(in the rows, 128 means zero)
Where one turn sends some rows of the set: a few examples, then the rows asked:
Genu: [148 120 104 116 104 127 141 119 143 142 148 100 133 125  84 116 143 117
 133 129 154 157]
mut: [164 132 118 109 122 146  95 118 129 172 146 148  91  87 108 110 163 149
 123 123 134 129]
Vezis: [155 131 112 118 132 149  92 113 113 173 140 141  94  95 113 113 152 146
 131 119 129 133]
kulur: [134  91 130 140  99 146 134  95 116 138 148 101 106 110  93 110 130 128
 147 123 144 171]
koba: [121 105 151 132 116 125 110 136 115 128 142 152 126 114  93 104 155 133
 146 103 156 125]
Mifog: [138  97 116 143  93 150 142 149 145 114 159 145 107 108  96 106 142 133
 133 134 139 167]
Pazam: [151 117 107 116 106 127 146 119 139 133 157 100 121 114  86 137 140 127
 131 123 161 150]
gis: [129 114 115 126 104 109 143 119 153 150 144 136  95 114 102 116 155 128
 143 122  93 125]
Soke: [140 106 118 140  87 144 158 135 157 125 156 138  99 113 114  99 156 113
 147 124 147 168]
zifa: [128 114 159 121 108 140 114 145 129 131 152 150 119 111  82  96 160 139
 149 115 164 141]
dapir: [127  87 114 148  99 132 144 140 132 115 152 135 119 109 108 123 132 132
 140 129 128 143]
Kase: [137 117  99 132 114 151 135 136 140 134 170 140  65  99  86 108 149 140
 136 104 122 174]
Zigo: [167 130 115 105 126 154  92 114 136 161 150 139 102  83 116 102 155 140
 128 126 155 134]
zuru: [146  88 132 142  90 137 135  90 123 126 149 128 103 108  89 117 144 131
 112 118 154 161]
Fom: [159 125 110 111 133 152  86 115 122 160 146 135 111  85 113 103 144 146
 131 129 144 130]
punus: [136 109 104 136 111 157 133 139 138 128 167 137  70 100  83 109 150 144
 136 112 117 176]
mepel: [131  99 117 144  94 129 160 125 143 126 147 127 108 113 128 116 147 113
 154 119 132 146]
goke: [162 128 121 101 124 150 100 126 134 179 150 125  84  86 119 109 162 143
 141 122 140 131]
zak: [130 120 158 121 110 147 127 135 129 134 154 141 104 112  98  97 163 128
 167 100 174 149]
bet: [143 116 104 139 102 138 148 117 151 140 149 146  73 116 102  96 172 114
 129 101 118 163]
bafod: [132  83 136 126  82 132 134 117 139 156 155  99 109  94  90  95 145 121
 151 128 143 162]
Fot: [152 107  96 119 103 124 137 131 136 133 163 104 119 104  85 127 145 122
 122 110 167 153]
pimor: [154 121 111 111 131 144  90 114 122 168 143 126 110  82 124 105 145 135
 142 122 143 123]
murop: [126 114 115 123 111 133 134 138 141 136 167 128  87  97  84 127 137 159
 148 128 100 143]
sinat: [124 113 150 134 118 131 125 123 116 132 143 140 110 115 111 108 158 121
 160  87 168 134]
vuren: [140 120 100 137 105 125 143 117 151 146 149 150  75 115 104  98 167 112
 129  99 117 156]
Genuz: [147  80 139 131  74 122 135 112 144 142 155 123 106  94  88 102 159 122
 116 124 153 149]
dur: [160 124 110 116 135 149  88 116 118 169 138 140  95  99 114 108 154 141
 125 119 130 131]
pezer: [156 123 109 113 133 149  95 124 118 177 145 124  87  89 123 109 152 138
 145 111 134 132]
fen: [125 100 117 127 108 133 137 139 139 133 158 124  93  96  88 127 142 157
 147 131  94 141]
pil: [149 108  93 119 100 123 133 132 141 144 153 106 126 112  81 107 148 110
 124 115 160 160]
Pamo: [160 129 118 104 117 143  98 128 134 183 151 135  88  79 113 104 166 142
 139 120 136 131]
Kes: [125 107 144 137 110 134 136 103 117 125 145 140  90 120  93 112 156 122
 151  80 155 147]
vot: [166 127 121 106 125 148  96 122 133 173 144 142  94  94 110 105 162 147
 123 130 135 126]
zeme: [122 112 153 122 103 150 135 123 128 134 154 124  91 113  76  99 154 133
 172 101 152 163]
nin: [120  99 158 116  93 128 124 139 136 139 151 138 112 107  65  93 158 137
 155 114 140 142]
nof: [152 130 111 111 128 146  95 119 120 183 145 129  91  87 117 107 154 139
 150 113 128 133]
Bonum: [124  92 148 133  99 113 125 120 124 129 140 151 109 112  81 108 161 127
 132  94 144 128]
mab: [163 127 115 105 125 147  98 113 136 169 148 130 101  81 128  99 158 130
 141 120 151 125]
vev: [131 108 118 130 100 113 148 117 151 145 140 133  94 110 107 114 164 122
 140 121  96 128]

kulur -> bafod
gis -> vuren
Now these:
vot -> dur
nof -> Pamo
fen -> vev
Bonum -> Kes
sinat -> zak
pil -> Fot
Zigo -> Fom
Mifog -> dapir

Where one turn sends some rows of the set: a few examples, then the rows asked:
Dapi: [141 136 107 115 115 145 153 121 125 132 144 106 127 122 131 141 105 132
 103 146 108 125 161 115 137 122 108 138 117 104]
Fevez: [133 127 118 110 114 135 147 113 113 132 141 106 134 121 133 129 115 142
 114 147 118 119 165 118 137 112 125 140 103  98]
fevat: [122 122 117 116 115 138 131 137 126 122 107 141 139 124 135 114 131 139
 151  90 146 153 139 153 130 140 127 124 153 135]
Tamu: [161 127 131 143 136 138 109 126 128 111 166 120 125 137 145 117 132 120
 123 145  93 120 112  95 140 127 118 132 115 142]
nagi: [115 128 116 116 120 146 131 126 125 114 106 140 133 116 131 123 125 147
 148  94 140 150 138 153 127 136 133 136 156 129]
gegoz: [123 142 116 120 113 124 134 114 116 138 137 109 142 108 131 134 118 132
 119 135 121 123 163 117 132 115 110 136 107  89]
Vedu: [111 116 111 109 116 144 136 131 128 122 106 133 138 117 131 121 128 140
 157  98 143 146 136 149 136 139 130 131 159 133]
Kipem: [105 114 113 119 116 132 132 130 133 131  99 135 139 115 129 121 130 142
 160  99 145 139 137 149 136 139 130 129 157 131]
Vedul: [138 118 132 121 150 137 117 128 141 112 108 137 131 130 114 115 148 148
 147 127 119 144 118 150 125 142 143 124 154 162]
mizo: [134 132 106 115 113 129 145 115 116 133 160 123 135 116 141 122 115 128
 109 128 118 123 166 110 128 128 110 124 113 102]
tofi: [165 135 134 141 136 135 123 138 122 108 159 118 121 141 160 135 134 117
 125 137  86 120 117 110 133 130 110 135 120 137]
Damu: [137 117 120 122 144 143 112 132 141 113 106 135 135 131 116 110 145 137
 149 130 125 142 112 144 132 145 135 121 159 165]
Rafuf: [109 123 122 123 118 135 131 128 130 123  98 139 134 108 126 121 127 147
 152  91 146 144 138 150 130 131 134 136 148 122]
nabug: [130 146 111 111 116 125 134 113 112 130 146 113 138 112 139 133 124 130
 113 135 121 132 167 123 126 116 109 130 114  89]
Piza: [140 112 129 125 141 133 116 135 144 130 103 138 139 132 109 106 143 142
 144 129 130 143 120 149 126 143 140 116 149 164]
vog: [162 129 141 140 131 139 115 128 116 102 148 118 126 139 159 123 137 126
 132 144  96 114 109 104 146 114 126 144 105 135]
des: [134 115 132 134 150 126 113 131 146 121 102 139 131 125 110 115 146 149
 150 128 124 140 117 149 127 141 145 124 146 159]
bel: [136 129 113 114 116 115 142 114 113 136 140 115 138 120 134 127 120 142
 114 144 123 116 170 121 131 114 123 129  99  93]
movo: [140 135 108 104 115 127 145 113 110 125 143 115 136 126 139 127 122 139
 110 144 120 123 168 123 131 116 122 130 106 101]
buger: [116 121 107 110 119 125 133 132 127 121 108 139 141 120 134 117 135 140
 154 100 144 146 141 150 128 140 126 122 160 132]
Fisam: [129 144 116 108 112 139 141 112 114 127 143 104 139 113 137 137 116 132
 115 136 118 132 164 119 133 114 110 141 113  91]
bekab: [119 116 121 120 114 144 131 133 128 125 104 135 137 122 135 116 125 141
 153  91 148 155 136 150 134 138 128 131 152 132]
ziri: [151 128 149 145 141 130 106 128 126 119 149 107 128 132 143 131 140 120
 140 150  92 118 110 105 141 117 121 145 111 139]
kavo: [162 127 138 160 136 111 115 145 127 124 151 128 125 134 153 132 134 116
 131 136  92 109 116 108 133 125 110 130 109 127]
logid: [155 123 145 157 132 138 121 142 131 123 150 111 121 132 150 138 122 118
 133 139  89 113 111 104 145 122 115 145 113 131]
Pemum: [130 112 120 130 145 128 108 133 143 122 101 138 138 128 116 110 148 141
 150 129 127 137 110 144 134 143 136 115 154 159]
buno: [156 125 145 151 130 125 111 133 117 114 145 118 126 136 155 124 138 128
 139 144 101 107 107 104 146 115 127 142 103 129]
sug: [117 115 120 125 113 135 129 135 128 128 102 140 141 119 132 114 127 141
 153  90 147 148 137 150 131 138 128 124 150 131]
Lelu: [163 130 139 146 135 119 105 133 115 108 148 126 129 140 161 122 143 125
 134 141 100 112 112 107 139 115 126 134 105 128]
gosaz: [145 141 104 121 122 121 142 127 121 129 147 120 132 122 134 133 119 130
  99 139 113 123 166 123 122 128 105 120 116  98]
vugi: [141 112 130 121 138 143 120 133 143 122 106 133 136 132 112 110 142 144
 144 130 126 149 119 147 131 147 139 122 153 165]
doloz: [129 109 124 127 138 142 114 132 144 120 101 132 136 126 112 112 138 141
 153 131 125 135 105 141 140 141 139 129 157 163]
fub: [158 125 130 153 137 120 103 129 128 119 166 125 127 137 145 116 135 121
 125 145  98 113 114  98 138 127 119 124 110 138]
Dipup: [135 106 134 128 137 141 118 134 146 132 101 132 136 130 108 109 138 143
 147 130 128 145 114 148 135 146 139 123 147 162]
kado: [117 128 116 119 123 130 128 128 128 118 104 143 134 112 130 119 132 144
 150  88 144 146 142 155 123 134 131 128 152 124]
ledu: [132 114 134 127 148 141 116 127 144 117 105 131 127 128 108 117 141 148
 150 130 121 144 114 147 131 140 148 134 147 162]
numed: [155 132 147 148 146 116 100 130 126 119 153 117 133 134 144 130 147 120
 140 150  95 114 113 109 135 121 119 132 110 133]
Tuke: [131 129 110 115 109 140 145 112 120 136 158 116 134 113 138 126 108 130
 114 133 120 122 161 106 134 125 115 136 111 102]
nim: [136 130 114 134 115 120 143 128 130 149 140 112 134 115 126 138 107 133
 109 140 113 113 160 117 131 121 108 131 110  92]
lero: [161 136 143 137 143 131 105 127 121 108 157 114 127 136 146 131 147 119
 134 149  92 123 114 109 134 118 118 139 116 142]
vili: [155 121 137 152 132 132 108 129 132 123 161 120 127 131 142 117 127 123
 129 146  96 112 109  91 149 125 122 137 111 137]
Nekib: [129 126 111 123 113 124 143 118 121 146 154 121 137 110 137 123 113 130
 114 131 120 118 164 109 131 127 112 130 106  99]

Damu -> buger
bekab -> vugi
Now these:
nagi -> Vedul
buno -> Fevez
Fisam -> lero
Nekib -> vili
tofi -> gosaz

Where one turn sends some rows of the set: a few examples, then the rows asked:
menor: [143 150  93 168 111 133 131 116 154 147  74 140 159 134 160 134]
foli: [104 149 128 157 118 118 101  91 145 160  76 142 124 123 141 141]
Tob: [ 98 144 133 151 105 148 136 106 151 149  85 132 160 116 126 122]
Kos: [142 143 118 152 152 128 119  96 199 146  80 134 143 126 142 103]
zibe: [137 127 107 138 129 124 129 115 160 160  79 152 114 100 126  81]
sodab: [117 162 123 162 122 124 105  94 159 160  94 141 111 154 118 112]
dogim: [103 128 106 152 108 139  79 104 182 148  83 163 139 121 138 106]
bageb: [101 143 125 131 125 116  86 120 159 154  66 153 159 129 139 113]
bil: [132 140  95 138 131 111 116 101 189 141 106 153 142 118 148 120]
sozo: [134 162 140 148  95 160 124 123 176 153 102 128 143 128 147 108]
Rizir: [121 144 121 157 110 161 131 124 167 140  89 130 155 131 118  81]
rugav: [133 128 129 147 112 131 108  82 160 172  83 146 107 136 133  81]
toze: [119 156 122 162  85 141 132 110 171 144  65 125 141 140 163 121]
pov: [122 139 125 160  95 121 113 118 128 145  94 122 150 123 168 113]
puv: [141 148 120 182  96 140 141 119 163 165  72 119 137 138 145  92]
fovum: [128 140 130 163 135 109 126  96 172 150  84 124 166 113 160 123]
zuro: [140 131 123 167 108 131 134 107 161 159  72 140 129 115 103  79]
Mozi: [165 124 130 160 131 130 112  91 165 164  71 140 135 123 131  83]
danif: [111 167 127 171 100 123 100 128 167 161  91 146 124 121 117 118]
Gefiv: [123 143  98 137 139 129 110 113 156 164  89 155 166 131 160 125]
Narev: [ 92 164 135 140  97 113 118 124 172 148  66 133 135 130 141 113]
gos: [103 126 107 144 123 137 109 113 159 146  68 144 142  91 167 120]
Fuput: [165 141 115 154 104 127 105 121 161 122  90 135 146 123 154 117]
Fonu: [100 145 127 156  88 123 124 108 165 162  72 131 120 144 126  85]
Fofam: [145 134 116 152 110 133 134 111 151 174  98 137 113 122 151  72]
pibol: [167 141 102 157 134 138 131 122 155 167  78 133 143 125 162 103]
laf: [145 127 106 123 151 125 104 104 159 161  72 153 140 126 143 107]
tep: [104 130 115 122 123 113 104 104 162 152  66 153 125 129 115  93]
fofi: [149 148 112 163 116 114 104 130 147 141  97 125 124 135 164  87]
migav: [114 131  91 142 123 148  99 123 162 136  69 154 113 112 139  97]

tep -> laf
rugav -> zibe
Kos -> fofi
Now these:
fovum -> pov
bageb -> Gefiv
dogim -> bil

